Some points:
tensor([-0.09, 0.10, 0.25, -0.09, -0.26, -0.37, 1.31, -0.48, 1.03, 1.32,
        -0.97, -0.44, 1.74, -0.24, 0.15, -1.32, 0.15, -0.68, 0.09, -1.27,
        -0.72, -0.98, 1.82, -2.53])
tensor([-0.08, 0.73, -0.71, -1.07, -1.35, 0.24, 1.43, -0.27, -0.38, 1.45,
        -0.68, 0.24, 0.36, -0.64, 0.11, -0.96, -0.67, 0.96, 3.20, -0.30,
        -0.94, -0.22, -0.52, -2.15])
tensor([-0.23, 0.51, 0.53, 1.84, 0.87, 1.74, 1.36, 0.55, -1.09, -1.34,
        -0.41, 0.31, -1.06, 1.71, 1.61, 0.79, 0.09, 1.31, -0.38, -0.65,
        -0.26, -0.91, 1.47, -0.59])
tensor([1.12, -0.15, -0.88, 0.12, -1.58, 1.68, -2.13, 1.62, 1.26, 0.34,
        -0.81, -0.54, -2.27, -2.30, -0.14, 1.43, 0.03, -1.11, -0.95, -0.31,
        -0.90, -1.71, -0.41, -2.61])
tensor([-0.89, -1.00, -0.41, -0.35, -0.37, -0.46, -1.06, 0.88, -1.09, -0.26,
        2.35, -0.36, 1.13, 1.16, -1.65, -0.14, -0.87, -1.06, -0.01, 2.15,
        1.02, -1.41, -0.45, -3.43])
tensor([0.93, 0.07, 2.08, 0.44, -0.45, 0.67, -1.11, -0.08, -1.22, 0.72,
        -0.90, 0.20, 0.30, 1.02, 1.89, -0.59, -0.14, 1.54, 0.16, 0.64,
        -0.51, -1.19, 1.27, -0.20])
tensor([0.63, -2.53, -0.42, 2.04, -2.63, 0.27, 0.21, -0.48, 1.93, 1.50,
        1.06, 1.87, -1.92, -1.33, 0.09, 1.55, 0.30, 1.17, -1.59, 0.35,
        0.15, -0.43, 0.04, -0.21])
tensor([0.90, -0.83, 0.54, -1.62, 0.64, -0.21, 0.22, -1.27, 0.24, -0.35,
        0.09, 0.11, 0.12, -0.23, 0.99, -0.34, -0.15, 0.32, 0.41, -1.10,
        -1.83, 1.27, -0.63, -1.56])
tensor([1.67, 0.07, 0.63, -0.01, -0.80, -0.64, -0.16, 0.75, 0.55, -1.09,
        1.34, 0.15, 0.90, 1.72, -0.34, 0.74, 2.00, -0.24, 0.57, -0.52,
        1.64, -0.21, -1.92, -2.00])
tensor([-1.60, 0.56, -0.83, -0.90, 1.18, 0.66, -1.45, 0.15, -0.13, 0.80,
        0.18, 1.86, 1.49, -0.10, -1.52, 2.95, -1.39, 0.00, 0.55, 1.08,
        1.47, 0.39, 0.99, 0.82])
tensor([-0.82, -0.59, 0.41, 0.04, -4.23, 1.77, 0.47, -0.15, -0.84, -1.93,
        -0.27, -1.98, 0.32, -0.49, -0.92, -0.68, 0.15, 0.58, -1.04, -0.49,
        -0.29, 0.85, 0.47, -0.21])
tensor([0.93, 0.15, 0.15, -0.92, 0.83, 1.00, 1.24, 1.01, -1.79, -0.70,
        -0.42, 1.70, -0.56, -1.32, -0.14, -1.65, -1.16, 0.86, -0.61, -0.41,
        -0.13, 0.05, -1.10, -0.38])
tensor([-0.48, -0.11, -1.53, -0.29, -3.11, -1.24, -0.07, 0.26, 1.13, -1.40,
        -0.23, -1.63, -0.86, -0.02, 0.56, -1.21, 0.40, 0.69, -1.10, 0.67,
        -0.75, -0.16, -0.07, 2.11])
tensor([0.13, -0.32, -0.61, -0.27, -1.90, -2.56, 0.32, -1.60, -1.59, -0.76,
        -0.99, 0.30, 0.00, 0.77, 0.13, 0.66, 0.29, -1.04, 0.07, -0.23,
        1.36, -0.85, -0.74, -4.10])
tensor([-0.68, 1.37, 1.13, 0.04, 0.19, -0.37, 0.03, -2.20, 0.72, 1.00,
        -0.11, 0.49, 0.56, -0.40, -0.10, -1.65, 1.40, -0.07, 0.21, -1.11,
        -0.64, -0.32, 1.10, -2.27])
tensor([-0.89, 1.14, -0.11, 1.18, -0.41, -0.30, -0.71, 0.26, 1.03, -0.32,
        -0.86, -0.28, 2.21, 0.20, 0.26, 1.15, -1.84, -1.68, -0.09, 1.29,
        0.62, 1.87, -0.75, -1.72])
tensor([-0.45, 0.71, -0.49, 0.42, -3.73, -0.87, -0.50, 0.37, 0.10, 0.30,
        2.08, -1.21, -1.42, -0.17, -0.21, -0.79, -0.56, 0.25, -1.51, -1.12,
        -0.58, -0.09, 0.24, 1.57])
tensor([0.47, -0.11, -1.31, -0.99, -0.23, 0.32, 0.19, -0.58, -0.58, 1.01,
        -0.78, 0.94, -0.20, 0.19, 0.27, -1.52, 0.29, -1.08, -0.03, -0.32,
        -1.29, 1.10, 0.13, -1.37])
tensor([-0.78, -0.25, 1.21, 1.48, 0.87, -0.40, 0.23, 0.70, 0.12, 0.08,
        0.28, -1.22, 0.25, -0.64, 0.09, 1.13, 0.81, -2.07, 1.09, 1.53,
        0.38, 2.29, -0.24, -0.66])
tensor([0.22, 0.49, 0.35, -1.09, -0.67, -0.94, 0.17, 0.53, 0.57, -0.36,
        0.04, -0.51, -1.08, 1.12, -1.13, 0.45, 0.85, 1.35, 0.95, 0.11,
        2.21, 0.64, -0.69, -2.97])
Along one direction, these points spread out more than along any other. Take the direction at right angles to it along which they spread out most. Then take the direction at right angles to both along which they spread out most. Go by this last direction. Where along it does each point below lie, from 0 to 99? The average is 50, and the first point in the table lies past the average. One standard deviation of the points above along it is 16.
tensor([-0.08, 0.73, -0.71, -1.07, -1.35, 0.24, 1.43, -0.27, -0.38, 1.45,
        -0.68, 0.24, 0.36, -0.64, 0.11, -0.96, -0.67, 0.96, 3.20, -0.30,
        -0.94, -0.22, -0.52, -2.15]) 56
tensor([-0.23, 0.51, 0.53, 1.84, 0.87, 1.74, 1.36, 0.55, -1.09, -1.34,
        -0.41, 0.31, -1.06, 1.71, 1.61, 0.79, 0.09, 1.31, -0.38, -0.65,
        -0.26, -0.91, 1.47, -0.59]) 28
tensor([0.47, -0.11, -1.31, -0.99, -0.23, 0.32, 0.19, -0.58, -0.58, 1.01,
        -0.78, 0.94, -0.20, 0.19, 0.27, -1.52, 0.29, -1.08, -0.03, -0.32,
        -1.29, 1.10, 0.13, -1.37]) 49
tensor([1.12, -0.15, -0.88, 0.12, -1.58, 1.68, -2.13, 1.62, 1.26, 0.34,
        -0.81, -0.54, -2.27, -2.30, -0.14, 1.43, 0.03, -1.11, -0.95, -0.31,
        -0.90, -1.71, -0.41, -2.61]) 53
tensor([0.63, -2.53, -0.42, 2.04, -2.63, 0.27, 0.21, -0.48, 1.93, 1.50,
        1.06, 1.87, -1.92, -1.33, 0.09, 1.55, 0.30, 1.17, -1.59, 0.35,
        0.15, -0.43, 0.04, -0.21]) 43
tensor([-0.68, 1.37, 1.13, 0.04, 0.19, -0.37, 0.03, -2.20, 0.72, 1.00,
        -0.11, 0.49, 0.56, -0.40, -0.10, -1.65, 1.40, -0.07, 0.21, -1.11,
        -0.64, -0.32, 1.10, -2.27]) 55
tensor([0.22, 0.49, 0.35, -1.09, -0.67, -0.94, 0.17, 0.53, 0.57, -0.36,
        0.04, -0.51, -1.08, 1.12, -1.13, 0.45, 0.85, 1.35, 0.95, 0.11,
        2.21, 0.64, -0.69, -2.97]) 68
